Rotation paths and how fast each direction turns (degrees per step)
Each turn is a multiple of 5 degrees from 10 to 175, or 0.
Each row of a path follows its step; steps can be skipped.
Rotation 1:
step 0: [  0   7  17  14  -2  -7 -22  -5  10  -3  17   5  21   3  -5  12  15  13
   3  -1  17  -6   7 -10  23  13   9  -8  -6 -10  14   3  -7   0   4   1
 -18   4 -14   5 -14 -12   5]
step 1: [  3   7   8  -4   3   6   3  -5   1  11 -17   6  15   0 -14  13 -14 -19
   0   2  -1   2   4  16   7 -18   2  -1   3  -5  12  13   8 -21  33   8
 -13   0  -8  -2  -3 -18   4]
step 2: [  0 -12 -18 -18  -1   4   0   6  -1   7 -14   7 -15   5 -10 -15  -5 -21
   1   4  -7 -19 -13 -10   1 -14  17 -12  -2 -11  -6  13 -23  -5  -3  -5
  12  -2  -9  20   6 -12   2]
step 3: [  1 -12 -10 -10  15  18 -19   8   0  -1   3   1  -5  14   0  20  20  16
 -20   2   8 -28   6 -18   6   2   0 -12  -2   3   4  -4  -1 -15 -15  -4
   3   7  -5  -5  -3   9   5]
step 4: [  2  19  23 -13   2  -8  -2   7  -4  11  -1   0  10   6   5  19   1  20
  -1  -5  -2 -19   2  16   8   0  -6   8  -5  -7  -2   5  17 -10  16 -16
  11  -5  15   0  -8  -1  23]
step 6: [ -2   2 -19   6   9   9  -8  -8   7   0  -1  -1  11   8   1   6   3  -6
  -4  15   2  -6  16 -12  17 -11  13 -19   4  -7  30  -2  -2   2  19   8
 -10  -3 -28   8  -1   0 -12]
step 7: [  0   3   0 -12   8 -11  -8   2   7  -2 -15 -15   4  -1 -22   8   2 -10
 -16 -15   6 -23  -8  13   6 -17  -1   3   5   2   4   4 -10 -23   6  -7
   8 -19 -18   1  13 -12   9]
step 8: [ -1 -15   4  -8  -7  13   5  12  -7  11   7   4   6  14 -10   7   0  -1
   7  -3   3 -23 -15 -10   1  -5   0 -12 -11  -5 -31  10  -7 -15  -9   7
   9  20   0   3  -3  -7  24]
step 9: [  6  -2   6 -17  19   3 -13   5   5  13  -3  15  -8  12  15  23   8  15
  -5  21  -3  -3   2  -8  10  13  20 -10  -9  -4  10  -4  10   9   9   2
  -2   9   9   9 -19  -3  12]
step 10: [ -3  13  18   4  -2   0 -16   4  -1   3 -11  10  -3  -6  -5  -1  10   7
   4  -5   4 -12  16   2   3   1  -5  -1   6  -8  29  20  -6  -8  22 -29
  -3 -11  12   5  -3 -15  -2]
Speeds:
[-2  1  1 -1  0  6 -4  0 -2 -7 -1 -5  1 -1  5 -2  3  1 -3 -1  5  3 -6  1
 -1 -4 -1 -1 -4 -3  4  2 -6  0  1 -3 10 -1 -4 -5  1  4  0]
90
[ 0 -1 -3  0  2 -2  3  3 -3  5  9  0 -6  1 -1  0  0 -3 -5  4 -4  3 -2 -5
 -2  4  3 -5  2  0  3 -2 -6  4  2  2  5 -2 -1  0 -7  0 -2]
110
[ 4  1  2  1 -7 -3  4  5  1  1  1 -1  7 -7  2  0 -6 -1 -3  4  3 -1 -1 -6
 -1 -1 -1  5 -1  0  6 -2  1  2 -1 -5 -3  1 -8  1 -1 -2 -1]
65
[-3  4  0  1 -3 -9  0  3  1  3 -3 -2 -1  0  2 -4  3 -2  1 -6  1 -1 -2  1
 -4 -1  8 -3 -2 -1  1  5 -1  0 -7 -6  1 -4  4 -1 -1 -6 -2]
135
[ 1  3 -1  0  4  2  6  1 -4  3  1 -3  6  5  6  2 -1 -2 -2  0 -4  1  5  1
 -4 -8  2 -5 -8  2  2  1  3  1  2  2 -3  2  3 -1  2  4  1]
145
